In the rows, zero is written as 128.
The same turns and mirrors carry the whole set onto itself and the rows of a family onto each other. Which other rows belong to the same family as each row named below? List them in the order they appear above.
These 32 rows form 4 families of 8 rows each.
Teto: [169 128 135 119 138  93 127 161 155 113 150 120 121]
nata: [132 134 120 145 136 124 100 118 164 136 157 104 111]
Mesan: [155 101 136 101 139  99 171 134 112 123 140 150 106]
doke: [100 116 120 131 127 122 118  94 137 139 167 111 106]
kediz: [157 101 114  93 143 112 168 127 104 142 149 149 124]
Safa: [185 125 128 122 145 106 136 157 151 116 156 120 123]
Guzu: [184 112 116 104 147 104 159 150 121 134 155 142 122]
zaru: [104 109 118 118 127 131 138  87 122 148 142 131 111]
rop: [183 126 114 136 142  97 134 149 153 111 159 120 119]
dava: [140 134 107 140 139 115  93 118 163 146 151 112 110]
Merus: [159 130 112 149 144 104 108 131 167 117 156 109 113]
pafal: [107 123 118 136 130 130 111  94 146 146 149 115 108]
Mol: [121 102 115 106 136 114 170 110 103 135 139 146 128]
bok: [113 122 105 128 136 123 101  97 145 155 146 119 111]
zarut: [125  99 122 100 129 122 163  99 107 140 139 145 116]
fisa: [107 108 106 109 135 125 126  89 122 156 143 132 116]
Viza: [104 102 123 118 130 120 146  89 115 140 158 130 100]
Vekud: [ 99 116 110 137 143 120 115  92 141 139 140 120 114]
zan: [171 136 112 138 144 107 106 144 163 136 156 116 113]
vulo: [172 114 138 107 140  91 154 157 134 114 142 138 115]
pupiv: [127  95 129 107 134 112 168 106 105 134 147 146  99]
Takob: [117 129 121 135 128 115 102 118 158 130 168  99 115]
Pumiv: [157  99 127  94 134 112 173 125 109 128 141 148 122]
sunof: [156 106 115 105 136 103 177 134 108 124 147 146 131]
zazez: [145 135 128 131 133 102 105 146 165 119 160 103 121]
dav: [ 99 106 113 118 139 120 144  93 115 142 136 135 121]
ked: [182 116 115 119 138  96 163 151 129 113 156 135 128]
bili: [164 135 126 140 142 114 111 144 167 123 159 108 117]
Tuzi: [190 127 114 122 147 102 134 157 146 131 158 128 117]
zev: [124 125 110 149 144 114 101 107 162 130 148 109 110]
pamu: [126  99 110  94 139 120 154 101 104 152 144 145 122]
zugaf: [183 110 129 102 142 105 162 148 128 118 149 137 125]

The rest of the family of zazez: Teto, Mesan, doke, Viza, vulo, pupiv, Takob
The rest of the family of dav: rop, Merus, Mol, Vekud, sunof, ked, zev
The rest of the family of dava: kediz, Guzu, bok, fisa, zan, Tuzi, pamu

The same turns and mirrors carry the whole set onto itself and the rows of a family onto each other. Which other rows belong to the same family as each row named below? List them in the order they appear above.
These 32 rows form 4 families of 8 rows each.
kava: [122 155 118 125 124 134 139 121  97 142 135 137 138 118 158 143 133 134
 143 105 132 122 123 138  89 141 104 185 148 138]
gidil: [127 108 110 113 114 159 119 126 120 132 131 100 139 131  99 154 105 129
 138 154 140  99 126 119 144 117 142  82 127 124]
masi: [111 162 112 139 132 107 109 130 107 150 136 148 124 115 161 152 158 121
 160 119 135 152 116 125 128 143 113 170 129 138]
vevur: [112 101 105 103 118 139 120 121 123 127 127 109 140 126 100 147 109 132
 138 155 144 107 122 125 141 135 142  70 132 117]
zenar: [111 147 120 129 129 137 130 138 118 132 131 146 111 103 164 133 150 124
 163 132 132 125 148 146 106 134  86 178 144 134]
telef: [108 156 115 137 130 117 112 136 112 157 140 149 119 111 161 156 154 119
 156 119 136 145 115 129 129 142 108 174 133 145]
Dat: [129 107 108 126 125 146 138 139 118 131 119 117 128 131  88 126 118 109
 123 153 126  91 123 108 151 132 159  98 107 137]
pegim: [104 137 140 123 146 129 122 141 104 150 129 166 120 112 156 132 139 127
 141 113 126 136 144 137  98 138 114 184 126 121]
Sadur: [128  89 117 116 130 157 129 123 138 115 117  84 141 123 100 129 129 134
 124 157 146 106 117 148 138 137 142 106 112 126]
gegin: [121  97 102 121 111 152 141 140 131 113 135 108 113 123 105 140 104 130
 149 163 137  97 130 132 141 138 149  97 118 148]
tofa: [127 109 106 117 115 140 113 119 112 128 127 105 138 134  98 139 113 130
 137 152 133 106 130 113 139 122 152  73 118 108]
sul: [116 151 136 129 151 118 120 135  95 135 124 158 134 124 155 135 144 131
 150 115 124 146 148 129 100 134 119 181 123 111]
Rifi: [115 150 140 125 150 137 126 142 102 141 128 153 135 121 155 150 135 131
 152 117 131 138 144 135 104 130 109 191 132 129]
vebeb: [140 113 132 123 116 119 125 129 120 120 130 102 130 122 109 117 111 140
 122 149 142 122 129 107 132 117 149  70 110 135]
Dil: [114 154 113 117 132 112 139 116  96 138 127 143 145 118 156 134 141 133
 141 104 134 132 117 137  88 154 107 173 151 129]
fupad: [109 156 113 143 130 107 106 132 106 157 138 153 114 112 161 143 159 117
 154 116 129 148 118 124 126 143 116 168 124 134]
Zafin: [111 151 113 133 132 112 122 129 109 124 125 151 112 108 162 116 162 126
 163 130 125 136 152 137 101 140  98 166 135 114]
fizo: [122 100  96 125 114 127 134 131 122 105 129 113 115 128 104 122 115 132
 150 162 130 109 134 125 137 145 161  84 109 128]
gedu: [101 144 134 114 154 118 127 138 106 137 124 161 136 116 156 142 139 134
 152 118 136 148 139 141 101 147 110 179 138 122]
kifun: [118 147 120 127 122 130 135 121  95 155 133 149 127 112 156 125 138 125
 127  97 123 117 123 134  87 143 109 181 139 130]
sezak: [129  88 115 121 129 146 122 119 132 115 115  88 136 124  99 116 134 133
 120 153 139 108 120 143 135 138 150 101 102 115]
zozot: [123 156 114 132 124 114 131 113  87 139 131 143 133 121 157 122 143 133
 138  99 121 129 127 130  83 144 117 175 135 118]
dum: [133 104 138 118 114 135 129 137 128 136 134 108 124 114 108 120 106 133
 110 146 143 109 125 113 135 117 143  77 114 147]
Siso: [124 115 103 114 134 135 146 135 122 116 113 111 146 136  88 139 118 118
 138 161 140 103 116 114 155 142 153  92 123 140]
devu: [114 166 121 121 151 122 133 133 109 134 109 150 144 116 147 132 165 111
 152 129 136 132 135 126 119 137  90 174 149 126]
keba: [132  94 114 118 132 147 126 118 133 108 114  83 146 128 100 125 133 136
 127 156 144 112 118 144 137 138 146 102 109 119]
dozi: [118 158 126 132 142 133 126 137 104 150 115 156 125 111 147 119 164 104
 137 121 121 119 142 121 116 127  96 178 133 122]
kovo: [139 113 136 116 115 139 135 136 130 123 135  96 134 119 110 137 100 140
 126 153 153 115 123 117 137 114 136  81 124 154]
genek: [129 113 131 109 123 117 134 131 128 120 127 102 142 120 109 128 108 140
 125 152 154 125 118 114 137 128 140  69 126 144]
nas: [113 157 117 145 127 119 108 136 108 160 140 150 113 111 161 149 156 117
 152 116 130 141 119 124 128 136 113 175 124 140]
Sed: [116  94 110 112 111 149 115 125 122 141 133 114 125 122 100 137 108 126
 128 150 134  96 127 122 139 126 145  75 121 117]
gugag: [134  89 118 123 127 160 124 123 134 119 118  84 135 123  99 123 130 131
 119 153 138 102 121 144 137 131 146 109 103 122]

The rest of the family of gidil: vevur, pegim, tofa, sul, Rifi, gedu, Sed
The rest of the family of gegin: zenar, Dat, Zafin, fizo, Siso, devu, dozi
The rest of the family of masi: telef, Sadur, fupad, sezak, keba, nas, gugag

